In the rows, zero is written as 128.
A single turn carries every row of the set below to another of its rows. Some are shown first; where does it send the rows asked next?
K753: [113 111 144 176 153 154 109 116 130 144  79 140 109]
K31: [134 121 132 157 149 121  95 128 126 145  95 136 153]
K701: [109 116 143 166 153 137  94 116 124 138 146 143  85]
K51: [115  93 134 141 138 129  82 143 134 126 130 150 112]
K736: [138 118 147 168 168 157 123 129 122 153 154 127 123]
K598: [139 117 140 173 159 146 145 103 121 154 134 128 120]
K568: [140 127 143 152 171 157 116 137 140 143 103 149 109]
K134: [110  84 143 153 129 140 103 156 143 129 134 146 126]
K190: [105 106 146 176 133 145 118 137 123 155 151 118 111]
K573: [129 126 147 162 141 116 103 127 127 118 107 165 147]
K9: [ 88 108 135 158 121 127 127 121 122 126 103 145 122]
K300: [126 123 133 179 148 129 153 123 153 140 103 152 106]
K781: [132 122 136 158 153 127 142  93 116 135 143 141 111]
K391: [123 127 121 123 163 128 112 124 135 133 114 150 108]
K687: [141 127 149 178 157 123 104  93 114 157 121 146 119]
K121: [110 121 129 129 137 133 141 143 136 128 127 151 129]
K231: [127 120 115 161 125 127 111 140 120 136 102 144 146]
K861: [141 128 142 155 171 142 105 118 115 142 152 139 105]
K379: [122 122 134 146 160 133 117 114 125 131 168 144 110]
K723: [126 109 123 177 153 149 108 120 157 122  98 171 124]
K998: [130 108 151 186 146 138 128 104 126 167 129 131 139]
K431: [146 128 139 166 162 136 131  95 112 146 131 134 107]
K327: [ 99 115 128 153 143 128 101 104 121 134  87 141 105]
K503: [125 115 138 164 150 137 155  99 126 139 147 137 120]
K127: [123 102 128 163 157 141 108 119 157 150 103 144 155]
K678: [120 110 139 157 155 146 135 128 133 143 170 134 129]
K964: [126 133 132 168 132 113 150 129 133 131 108 151 109]
K886: [128 124 120 170 156 128 138 119 149 155  95 140 102]
K772: [131 135 115 159 144 113 138 123 127 148  98 135 106]
K221: [124  98 153 181 135 151  88 147 140 148 121 137 118]
K689: [102  90 142 169 118 137 103 147 145 141 139 139 129]
K329: [128 120 152 158 150 156 148 154 140 137 114 147 129]
K162: [120 117 140 164 148 110 111  83 124 138 138 160 119]
K558: [101  99 132 151 127 123  80 131 142 130 137 148 112]
K994: [109 104 142 171 136 123 135  96 134 152 143 147 139]
K743: [100 104 152 182 126 151 133 127 131 135  94 143 124]
K529: [118 110  98 154 146 136 105 123 149 146  98 147 134]
K790: [121 118 157 185 149 150 100 134 117 151 138 129  94]
K123: [124 107 143 164 143 137  64 129 137 140 118 146 101]
K197: [127  85 150 165 144 154  91 158 141 140 120 143 117]
K911: [132 122 138 182 131 141 116 141 129 117 103 167 135]
K549: [116 108 143 168 154 131 114 118 160 121 112 170 147]
K482: [ 92 103 130 159 142 134 109 119 130 147 157 132  98]
K839: [130  95 140 152 152 144  74 145 134 136 117 146 107]

K221 -> K123
K31 -> K573
K964 -> K300
Now find these:
K911 -> K723
K790 -> K701
K431 -> K781
K736 -> K861
K134 -> K197
K994 -> K998
K743 -> K753
K568 -> K391

A single turn carries every row of the set below to another of its rows. Some are shown first; where does it send the rows asked next?
K935: [129 162 105 143 166 129 159 143 133 139 126 124  93 104 119 143 142 167
 112 157 101 120 142 139 132 100  94 120 115 118 132 173 136 122 178 132
 143  83 159]
K275: [110 161 131 137 138 157 142 130  91 152 158 147 105 104 140 134 129 157
 145 158  97 136 119 144 123 120  64 127 133 141 161 142 102 114 146 127
 134  95 133]
K564: [148 175 153 156 146 137 162 165 153 117 151 145 104 113 143 150 124 142
 146 137  92 136 109 137 113 118  94 138 108 128 126 132 120 133 123 118
 167 102 146]
K150: [114 154 126 139 142 166 130 136  90 150 154 135  97  91 128 132 117 158
 151 149  96 131 129 137 110 110  79 116 146 142 163 130  88 125 156 114
 145  89 132]
K324: [131 177 133 142 133 141 144 134 117 127 139 125 131  77 122 152 123 147
 144 116 128 105 131 134 118 105  95 125 139 132 149  89 137 126 175 116
 107  73 146]
K265: [106 165 132 149 142 150 137 130  93 150 135 124 101 101 133 129 136 157
 155 160  88 126 128 140 110 109  72 128 143 140 147 136  99 106 154 111
 137  88 137]
K36: [141 167 124 140 135 137 167 158 127 121 145 154 116 106 117 147 100 150
 125 126 131 158 115 158 145 120 134 108 122 160 131 124 156 129 136  89
 162 121 131]
K658: [146 169 134 148 139 145 155 172 146 101 140 156  96 119 114 135 132 141
 150 140 125 164 126 138 137 115 127 115 117 149 136  99 129 112 138  88
 154 126 118]
K339: [117 150 105 123 166 149 154 128 129 128 160 154  87 103 112 154 128 153
  97 138  99 144 129 128 134  91  95 100 112 132 146 141 122 115 183 143
 142  96 144]
K670: [147 170 132 131 131 145 144 141 122 126 155 142 133  80 129 149 125 148
 142 123 136 106 133 138 123 118  84 133 131 121 161 101 136 136 160 128
 105  76 148]
K409: [128 171 142 143 138 137 139 138 120 117 146 128 129  83 126 143 121 153
 138 125 133 116 132 133 116 112  84 138 121 120 152  88 130 141 158 121
 110  69 132]
K305: [ 94 136 114 126 144 124 154 126 128 116 135 156  82  81 117 161 128 169
 111 144 122 145 122 138 143 104  91 106 115 119 136 136 131 128 175  86
 118  89 143]
K106: [128 151 109 136 166 141 136 154 144 124 136 128  81 102 105 131 141 149
 125 153 104 137 153 112 127  77 111 115 126 114 158 139 100 128 182 127
 150  89 144]
K322: [149 156 150 151 144 146 163 163 133 136 156 138 106 106 130 157 103 146
 119  99  77 140 120 140 110 117 116 115 127 146 126 125 121 131 140 113
 169  89 132]
K111: [107 165 111 133 154 132 150 158 125 153 137 128  98  95 110 141 114 163
 108 139 111 143 137 132 159  91 128 118 122 138 159 159 122 143 184 141
 145  91 140]
K220: [115 134 120 123 134 134 144 162 137 125 126 151  71  87 110 144 148 161
 126 141 115 148 148 126 152 107 110 111 132 114 157 133 107 128 182  87
 110  85 131]
K157: [146 132 118 129 125 143 176 157 158 143 124 122 116  98 111 123 117 140
 125 162 113  98 121 136 119 104 102 148 127 150 173 134 112 143 159 132
 142  90 139]
K53: [140 173 139 145 134 148 146 145 119 126 143 128 121  84 125 147 138 155
 141 116 121 108 135 139 120 126  87 131 125 125 148  90 131 126 170 123
 101  66 130]
K508: [124 143 121 139 130 141 184 144 150 136 124 121 113  96 118 133 109 152
 118 161 110 104 100 147 118 113  90 148  97 160 151 127 120 140 160 134
 142  93 128]
K680: [120 151 109 125 134 139 150 163 140 121 127 157  69  78 119 154 146 164
 144 156 129 132 131 135 158 115 101 115 120 116 154 142 112 140 182  90
 114  96 149]
K578: [140 162 121 146 138 145 151 168 131 107 141 154  98 118 117 127 131 139
 145 159 132 168 130 143 141 129 124 113 115 155 146 106 128 120 143  82
 149 122 111]
K48: [114 147 106 128 142 127 154 139 136 120 122 149  77  74 119 159 139 165
 134 156 124 124 128 138 141 106  93 107 123 113 136 149 132 130 181  79
 120  90 164]
K966: [146 145 122 148 142 130 150 152 124 119 126 134 111 115 108 123 121 136
 126 146 125 160 151 141 122 109 135 102 146 151 138 115 141 109 148  65
 156 109 123]
K559: [113 162 127 136 134 153 142 136  86 169 145 132 110  97 132 134 125 153
 144 146  92 127 131 146 125 112  85 121 160 148 162 149 106 109 160 118
 134  91 142]
K881: [169 152 118 145 148 148 169 147 138 107 143 157 100 115 116 145 130 142
 131 131 115 143 130 154 113 120 114  95 129 146 116 118 149 101 143  79
 159 116 141]
K771: [132 144 115 135 133 154 178 140 158 129 123 125 101  96 107 138 127 130
 131 156  98  97 106 128 105  96  98 132 118 164 154 105 106 111 179 125
 139 102 139]
K475: [146 176 150 147 136 126 174 153 143 140 146 145 119 114 140 160 124 130
 131 117  81 129 114 139 123 109 108 126 138 144 125 144 140 101 139 117
 157 107 162]
K262: [154 150 131 150 142 127 154 161 138 117 128 135 115 116 110 124 116 141
 130 132 125 156 147 141 122  96 139 112 149 141 135 121 144 118 136  73
 164 108 130]
K373: [132 177 143 137 128 129 144 139 125 127 142 133 136  89 129 143 138 142
 142 124 131 114 136 129 127 108  88 139 136 123 159  95 136 118 163 126
  98  77 142]
K336: [103 172 127 138 135 148 132 137  95 155 146 135 109  92 135 129 119 149
 163 166 107 130 119 138 128 102  79 132 145 143 168 139  98 122 150 117
 141 102 146]
K387: [125 138 125 134 127 157 181 152 147 140 131 126 103  98 107 137 117 145
 114 140  97 113 107 138 124 115 107 137 109 171 159 106 105 127 176 138
 134  94 113]
K509: [162 174 127 154 136 130 170 176 143 120 122 142 109 118 123 134 136 150
 150 147 129 139 134 158 141 127 123 124 127 142 127 140 154 116 135  84
 154 115 140]
K47: [108 185 108 137 160 143 151 155 141 126 139 143  79  97 119 148 144 156
 137 164 110 135 118 126 155  98 103 123  93 133 150 143 112 125 184 145
 139 109 148]
K704: [ 96 132 124 120 133 116 150 146 130 132 128 150  90  87 115 147 132 165
 108 140 121 154 137 132 159 101 109 115 133 117 153 144 128 130 172  91
 112  85 134]
K6: [141 183 154 163 142 135 154 174 149 130 131 122  99 106 130 148 125 132
 156 121  81 130 120 124 114  97 125 129 134 143 129 117 111 118 147 104
 168 103 146]
K940: [159 168 114 151 135 131 165 167 131 123 120 141 110 117 123 128 142 140
 149 165 134 142 140 155 139 132 123 117 133 148 136 139 150 109 146  73
 148 116 141]
K427: [149 168 152 138 134 133 154 172 147 136 158 148 119 104 132 145 100 125
 138 119 100 143 120 124 128  95 124 131 142 140 156 131 116 141 129 118
 170 107 151]
K158: [137 159 114 140 136 133 162 150 116 125 144 154 120 107 122 138 106 143
 125 151 141 160 124 160 146 126 126 107 126 162 139 131 158 126 142  81
 154 120 131]
K313: [158 150 108 147 148 152 163 143 125 106 143 154  98 113 118 142 130 141
 132 151 122 147 131 155 116 133 109  93 123 153 121 116 144 103 151  73
 154 116 131]
K356: [136 126 123 126 130 135 184 132 155 141 126 128 121 107 111 130 124 130
 107 151  98 104 120 132 108  93  94 139 132 154 160 127 123 108 165 131
 136  94 139]

K771 -> K508
K578 -> K940
Now find these:
K670 -> K324
K265 -> K275
K881 -> K36
K339 -> K111
K427 -> K6
K48 -> K305

